In the rows, 128 means zero.
Rotation paths and how fast each direction turns (deg/step)
Each turn is a multiple of 5 degrees from 10 to 175, or 0.
Each row of a path follows its step; steps can be skipped.
path 1
step 0: [127 131 126 119 137 118 127 121 131 136 132 133 124 110 122 144 130 134
 130 135 113 141 122 131 133 134 140 133 137 130 126 137 130 129 125 132
 141 118 143 131 125 123 127 131 126 117]
step 1: [132 116 132 121 124 122 120 116 132 119 133 132 133 127 130 145 119 129
 123 148 131 122 132 120 119 117 142 119 132 126 129 123 134 128 135 128
 121 137 129 138 129 116 119 131 131 119]
step 2: [145 133 114 118 119 123 129 133 132 124 128 129 139 132 124 132 121 132
 127 143 120 129 132 146 125 124 123 135 128 123 132 130 122 129 122 111
 129 133 138 124 128 112 129 130 115 134]
step 3: [130 116 130 119 138 125 131 135 124 120 130 120 135 131 118 131 116 132
 121 125 119 136 128 131 115 137 141 124 122 120 137 125 117 125 127 123
 147 119 133 136 139 135 118 129 127 127]
step 4: [119 132 122 139 139 115 124 135 144 124 132 129 139 118 118 134 124 136
 121 134 135 127 141 136 132 127 122 129 127 118 134 120 129 126 129 130
 126 136 114 136 138 127 116 138 127 128]
step 5: [115 133 116 124 133 126 128 130 126 129 122 125 126 135 121 130 141 137
 132 133 144 120 123 132 117 126 117 119 126 112 139 128 119 140 128 119
 139 129 139 130 121 122 125 133 118 121]
step 6: [133 124 118 135 115 118 125 140 120 129 140 144 120 136 119 134 127 132
 129 124 129 135 130 120 136 126 131 120 117 114 136 122 116 126 132 136
 144 126 126 123 131 127 132 135 136 120]
step 7: [146 130 130 121 142 109 130 130 138 139 127 131 122 130 124 122 134 129
 133 126 138 128 118 133 131 129 131 130 126 121 138 127 117 121 141 133
 113 130 120 125 125 129 122 136 122 116]
step 8: [126 141 126 121 131 121 131 128 115 128 136 121 123 127 130 140 124 129
 114 133 126 114 134 118 119 135 120 136 123 118 123 130 114 129 134 127
 124 127 125 120 121 132 136 126 121 107]
step 9: [139 127 130 135 117 132 123 131 120 122 125 127 119 120 131 132 127 119
 130 117 119 127 134 121 125 121 126 134 131 128 132 122 105 135 133 132
 130 135 123 128 120 127 109 146 119 127]
Directions:
[130 126 128 130 127 126 128 127 135 128 127 130 129 126 128 124 127 129
 132 126 126 122 128 131 127 128 126 129 129 125 129 128 128 131 130 130
 121 130 128 131 130 125 131 131 128 132]
135
path 2
step 0: [123 130 121 140 140 115 123 133 135 141 115 114 109 121 137 119 127 135
 142 125 133 121 127 117 126 122 142 127 132 130 120 137 127 133 123 131
 139 128 130 131 132 115 132 127 126 120]
step 1: [122 130 134 138 127 125 128 128 116 142 127 138 118 122 148 131 129 138
 133 113 138 120 126 120 145 133 133 122 130 126 128 124 129 122 111 135
 125 136 126 150 130 131 131 128 128 123]
step 2: [118 126 137 140 128 114 127 134 115 133 145 136 127 119 129 129 118 132
 139 120 132 132 126 139 125 124 130 130 119 122 129 132 132 119 125 107
 124 118 138 145 134 134 136 126 136 123]
step 3: [121 126 136 139 137 117 130 133 123 118 141 119 120 133 138 129 118 122
 132 137 113 129 129 137 125 121 150 133 114 130 129 119 119 128 124 131
 133 131 129 133 141 131 117 123 137 118]
step 4: [133 112 146 138 130 132 123 136 122 128 126 129 132 136 146 134 122 134
 132 124 123 147 133 121 132 138 143 131 121 134 127 119 119 122 127 129
 130 123 123 120 113 132 115 121 129 120]
step 5: [125 115 130 120 134 127 122 133 140 141 137 123 124 124 144 134 125 146
 136 131 127 136 133 117 115 116 128 119 124 126 140 130 130 133 133 121
 131 112 136 125 115 130 117 130 130 122]
step 6: [130 132 115 127 142 126 116 117 126 138 126 139 117 123 136 130 138 137
 123 137 116 126 142 119 129 123 141 115 125 133 126 119 131 136 126 127
 119 127 133 144 121 127 113 133 137 122]
step 7: [132 128 135 149 133 123 128 128 129 150 124 142 119 117 124 124 129 132
 116 135 126 136 147 124 130 138 123 130 130 141 119 133 127 124 127 113
 127 132 137 134 128 124 126 126 126 112]
step 8: [122 127 137 140 119 128 130 133 139 141 133 121 107 122 126 128 115 127
 128 129 127 107 135 119 136 127 128 125 121 128 137 133 122 126 127 119
 119 132 141 121 142 135 120 128 127 115]
step 9: [126 129 130 140 121 126 126 121 127 123 115 138 117 126 129 120 119 122
 147 122 138 117 132 123 135 124 144 132 114 120 120 115 116 127 130 125
 113 120 137 132 123 127 118 119 121 123]
Directions:
[126 128 127 124 122 128 123 130 131 129 127 129 130 129 133 130 134 131
 132 128 131 125 128 127 129 126 131 131 128 129 127 126 127 129 129 131
 128 127 131 125 127 127 132 126 126 125]
80
[128 128 129 127 127 126 124 129 126 128 128 133 131 131 129 127 130 130
 130 130 125 129 128 127 126 129 125 129 126 130 131 126 131 128 132 129
 135 127 126 126 130 132 122 129 132 127]
40
[132 127 134 131 128 133 130 129 127 131 124 134 129 130 130 127 129 129
 125 130 129 131 127 129 127 126 127 131 129 124 126 126 127 128 126 132
 128 131 126 131 127 127 128 129 125 126]
125
[129 129 128 127 128 131 127 127 125 121 128 132 127 125 126 127 127 130
 131 128 129 126 131 129 125 122 132 129 127 125 129 130 128 133 130 126
 128 127 131 129 128 127 128 133 131 129]
110
path 3
step 0: [140 120 120 134 126 141 128 132 125 135 129 142 115 141 134 124 126 124
 138 128 117 132 125 135 131 115 114 124 118 129 137 131 127 126 114 120
 128 118 122 134 123 140 129 135 129 135]
step 1: [138 140 131 131 119 126 138 127 118 128 143 121 132 125 131 117 129 136
 118 129 129 132 117 114 124 124 130 136 140 127 135 125 123 110 128 127
 126 138 132 132 122 134 120 117 137 120]
step 2: [129 133 113 135 118 131 128 126 140 139 132 129 135 130 132 139 132 123
 135 141 119 122 128 119 139 120 127 115 117 125 119 123 123 130 122 141
 125 127 126 133 128 121 143 134 137 117]
step 3: [136 139 132 135 130 130 128 129 132 130 128 125 128 138 127 125 137 127
 127 124 140 110 127 134 112 116 125 130 140 127 124 137 117 116 132 123
 137 133 119 133 128 133 130 131 134 147]
step 4: [138 126 119 133 124 115 128 135 124 126 134 134 114 134 122 131 118 139
 132 135 119 134 128 131 124 113 115 129 125 125 134 124 140 132 131 130
 120 128 123 138 114 138 138 126 128 115]
step 5: [135 129 134 143 122 134 126 131 123 133 135 115 132 121 131 126 140 127
 133 123 126 139 120 127 135 120 127 121 123 139 128 123 118 109 133 127
 140 126 130 132 134 128 120 113 145 127]
step 6: [129 128 120 125 125 133 132 125 131 130 135 138 121 129 129 129 137 127
 127 133 126 108 131 113 138 121 118 140 145 123 118 130 126 131 128 137
 126 120 127 139 132 125 144 130 133 118]
step 7: [134 129 131 135 117 131 135 126 133 128 127 135 134 138 131 113 133 135
 137 132 128 121 124 148 120 122 125 126 111 121 133 135 124 112 127 128
 131 128 125 136 123 140 124 143 134 134]
step 8: [128 139 123 135 120 116 130 130 122 132 131 115 116 130 134 118 128 133
 129 123 129 130 130 124 124 123 127 134 141 139 121 114 127 126 126 125
 122 139 117 135 111 127 136 118 128 113]
step 9: [134 129 118 142 128 129 127 138 132 130 127 117 131 132 126 137 129 121
 138 135 122 126 131 122 147 125 126 122 116 133 124 128 119 122 137 137
 129 117 140 141 128 141 127 127 138 138]
Directions:
[134 126 126 126 130 127 128 128 126 126 130 127 127 126 129 128 125 127
 129 124 125 125 129 129 126 129 130 129 126 129 132 126 129 122 130 126
 130 126 125 124 122 127 128 130 124 126]
100
[130 128 130 127 129 128 129 127 128 129 128 127 124 123 127 126 131 127
 128 128 128 129 133 123 123 129 127 133 131 124 126 125 131 129 127 134
 127 132 127 126 126 130 130 126 127 128]
160
[129 126 129 129 124 125 127 129 128 128 131 133 128 127 129 124 126 132
 125 126 127 130 126 133 128 126 132 127 128 127 130 127 131 129 127 129
 127 134 133 124 126 130 128 127 130 126]
110
[125 125 130 128 127 123 128 131 134 132 126 129 128 130 128 127 129 130
 128 127 124 125 128 125 129 123 132 133 127 127 132 130 126 127 127 130
 129 126 126 127 131 125 129 126 126 132]
100
path 4
step 0: [125 123 129 132 133 148 132 137 127 119 131 123 130 133 107 133 132 133
 122 135 141 119 120 132 129 119 130 115 128 141 135 119 124 135 128 131
 127 130 135 134 130 126 123 125 140 114]
step 1: [122 139 122 142 114 122 117 125 129 128 129 120 129 138 127 131 118 125
 127 113 128 136 126 130 131 116 123 127 126 146 125 131 129 121 129 135
 144 121 126 134 135 140 136 127 123 142]
step 2: [122 130 128 115 139 140 131 125 128 111 116 125 124 113 132 127 121 130
 117 116 130 126 130 140 119 121 129 117 135 137 126 121 134 125 143 121
 123 134 120 125 119 128 125 125 134 122]
step 3: [131 153 134 145 130 133 123 126 129 135 130 132 137 120 123 142 131 131
 126 127 122 137 127 127 133 119 126 131 135 123 113 129 136 128 130 143
 119 113 136 124 126 133 128 131 122 131]
step 4: [142 120 133 123 125 120 128 132 129 131 117 126 124 122 124 130 118 136
 115 139 130 137 128 132 129 123 127 112 125 127 123 116 123 110 128 129
 132 137 130 120 124 127 123 120 151 135]
step 5: [117 132 127 133 114 141 135 128 142 129 129 121 127 120 117 131 120 133
 135 135 124 130 135 136 136 129 133 123 142 134 139 131 124 125 119 136
 127 115 130 117 132 129 117 130 112 127]
step 6: [123 124 126 116 131 111 119 127 128 124 123 114 119 135 118 142 127 126
 135 131 129 145 116 127 123 127 118 129 132 136 117 116 132 130 128 121
 125 130 119 120 139 133 127 125 136 121]
step 7: [122 135 122 131 131 130 114 146 124 128 134 125 130 120 117 136 122 118
 115 125 129 110 130 133 128 129 136 117 144 130 140 134 136 132 120 134
 125 124 122 126 128 122 130 134 132 132]
step 8: [125 121 126 141 117 118 134 125 126 118 117 124 120 123 122 132 141 123
 109 126 122 135 109 134 130 120 125 133 124 127 115 130 138 122 126 128
 133 130 125 130 129 144 119 129 123 132]
step 9: [118 144 143 118 128 128 131 136 118 130 126 144 128 128 141 129 114 129
 118 126 136 135 125 133 129 132 128 113 136 135 135 139 125 123 127 129
 121 136 121 117 123 125 117 128 124 132]
Directions:
[131 132 127 129 125 126 128 128 131 126 129 131 128 127 125 132 132 130
 129 124 128 127 131 128 130 128 126 130 126 126 129 132 127 124 126 128
 129 126 127 125 131 132 134 128 125 124]
160
[129 127 128 129 133 127 128 134 127 128 127 131 129 125 129 135 126 124
 130 129 124 128 127 126 128 127 127 129 126 131 126 126 125 132 129 129
 126 125 128 127 127 125 131 131 129 124]
100
[126 125 123 126 127 129 129 132 129 128 131 126 128 130 128 126 129 126
 126 124 128 133 127 127 129 129 133 129 129 131 127 132 131 129 125 127
 129 125 131 128 131 127 128 128 133 123]
55
[126 126 128 127 130 126 130 129 129 130 127 127 130 132 123 131 125 130
 133 130 128 124 130 127 126 126 129 133 131 129 131 125 127 129 125 127
 133 130 130 126 133 127 126 124 127 127]
60
path 5
step 0: [118 140 118 131 137 119 123 118 130 139 126 132 119 127 123 122 129 137
 134 134 129 116 136 128 143 130 142 132 128 126 138 121 116 127 136 119
 133 130 116 139 110 140 116 125 135 136]
step 1: [122 129 121 120 126 122 132 133 130 135 133 136 122 133 124 122 120 138
 132 140 151 141 143 112 129 128 130 139 128 104 127 122 122 125 131 126
 127 131 135 139 123 134 121 132 131 133]
step 2: [108 130 127 129 123 132 121 132 116 131 125 125 117 130 129 125 130 138
 116 149 127 130 151 124 128 125 133 131 126 123 128 117 126 123 131 118
 125 132 109 129 125 136 136 126 125 142]
step 3: [128 142 126 130 130 126 118 139 134 143 123 142 134 116 130 122 118 132
 123 136 137 126 133 124 141 119 134 141 119 118 124 119 126 138 146 125
 113 124 116 129 122 135 126 136 128 133]
step 4: [120 127 132 136 131 125 122 139 122 123 111 138 130 117 124 126 124 128
 128 148 139 139 139 114 137 127 138 135 140 124 137 133 137 129 136 119
 138 134 127 137 125 140 121 122 135 136]
step 5: [128 139 119 137 131 131 121 131 126 145 122 145 113 138 127 138 126 133
 128 143 139 121 136 122 131 126 139 135 129 132 121 117 133 124 124 111
 122 132 127 141 125 139 128 124 116 124]
step 6: [125 130 129 124 130 125 124 112 134 145 122 132 129 128 123 133 131 131
 128 141 137 135 150 130 136 123 129 140 136 118 135 130 132 138 131 109
 124 124 117 140 123 125 125 142 135 130]
step 7: [133 128 124 126 138 120 127 126 119 141 119 130 125 132 120 125 121 130
 121 150 139 124 139 110 120 131 134 125 122 115 129 131 127 135 137 134
 122 138 114 143 138 134 132 122 128 130]
step 8: [119 132 120 134 125 132 112 130 136 135 112 127 136 133 126 127 123 139
 109 139 137 127 143 124 137 127 130 134 115 130 128 139 120 131 128 115
 126 126 130 139 125 144 139 131 124 128]
step 9: [128 138 137 120 134 128 116 130 133 136 114 130 134 133 125 139 120 125
 124 146 135 130 130 120 126 125 131 138 127 119 143 112 128 132 139 118
 131 138 123 124 127 142 125 138 132 115]
Directions:
[130 130 130 130 125 133 127 123 129 127 127 130 127 131 130 129 132 128
 127 127 128 128 126 133 131 128 128 128 127 129 130 121 127 129 134 126
 129 130 126 128 128 126 132 132 129 129]
115
[128 128 129 128 125 132 125 128 125 127 127 130 130 125 131 126 124 132
 123 130 122 129 128 126 127 128 123 128 127 128 127 130 125 133 131 129
 124 129 129 125 130 130 128 125 130 128]
70
[128 130 128 132 131 127 128 129 125 126 133 129 127 129 126 128 132 125
 128 129 124 127 130 125 125 131 124 125 127 132 128 128 129 127 131 127
 129 132 123 129 127 131 129 125 123 129]
140
path 6
step 0: [134 139 116 126 127 124 129 136 128 124 124 142 142 121 123 114 125 139
 131 149 126 128 112 128 128 133 124 125 135 143 126 138 123 119 133 116
 133 133 126 131 113 115 136 124 124 133]
step 1: [119 124 130 131 133 124 105 126 126 126 115 120 131 127 125 124 132 131
 136 144 127 133 112 138 121 132 144 135 133 121 121 119 131 127 120 121
 130 128 132 119 116 131 135 109 125 135]
step 2: [113 118 137 122 141 119 116 130 125 122 128 132 132 124 127 125 132 139
 123 125 117 124 113 126 131 128 134 119 124 126 123 133 129 123 135 118
 123 132 140 108 137 127 147 145 124 126]
step 3: [127 132 123 126 137 129 128 139 147 125 124 129 119 118 121 117 131 133
 131 136 124 139 127 121 138 120 137 120 110 134 132 117 127 123 135 108
 125 131 129 133 114 118 140 132 125 132]
step 4: [112 131 123 125 131 126 117 133 135 124 110 120 135 128 118 129 126 123
 130 142 140 125 118 130 118 112 133 132 135 138 119 132 124 142 139 117
 124 141 122 135 124 129 134 131 124 140]
step 5: [117 127 119 135 126 121 127 138 119 127 129 127 138 134 125 120 123 141
 130 131 115 137 107 128 121 124 141 118 129 131 128 130 126 119 121 131
 124 141 136 137 141 133 145 123 118 138]
step 6: [125 124 125 127 134 126 111 128 141 139 127 132 121 135 122 129 117 126
 112 145 122 136 129 130 133 124 142 126 129 127 130 137 134 108 116 115
 123 128 130 118 123 119 138 133 115 133]
step 7: [120 131 135 117 130 130 120 136 146 135 127 120 135 126 123 126 135 142
 135 142 122 129 131 131 114 111 134 134 120 140 116 123 125 132 126 124
 126 121 132 116 138 115 135 137 131 138]
step 8: [126 138 118 129 137 135 117 134 136 106 125 116 121 128 116 130 133 133
 139 124 123 134 114 119 122 128 127 131 133 136 126 127 116 117 129 127
 131 132 125 137 136 124 137 141 112 138]
step 9: [118 119 128 115 129 132 118 130 120 131 131 123 122 139 108 128 120 129
 120 137 107 143 119 126 132 122 138 130 133 135 139 134 122 135 136 123
 129 134 122 132 122 121 127 119 121 143]
Directions:
[127 128 131 128 125 128 129 125 132 129 129 125 131 128 129 129 126 129
 128 132 133 127 128 126 128 130 126 130 132 133 129 120 128 133 125 126
 126 126 131 128 126 126 129 126 128 129]
115
[132 131 123 132 126 129 126 129 129 126 129 129 124 125 127 124 125 127
 130 127 132 135 128 128 130 133 128 127 127 127 129 125 131 126 127 130
 127 127 128 129 129 125 130 128 124 127]
140
[131 130 128 125 132 127 129 129 131 126 128 127 128 126 124 128 130 126
 130 127 128 129 134 125 130 124 123 128 126 127 125 126 123 131 130 125
 129 129 132 127 130 131 128 129 124 127]
80
[124 131 127 130 132 129 129 129 126 130 129 126 126 128 121 126 129 125
 126 127 129 125 127 130 128 128 124 128 126 131 134 127 129 128 128 127
 123 131 128 130 130 128 128 126 133 127]
65
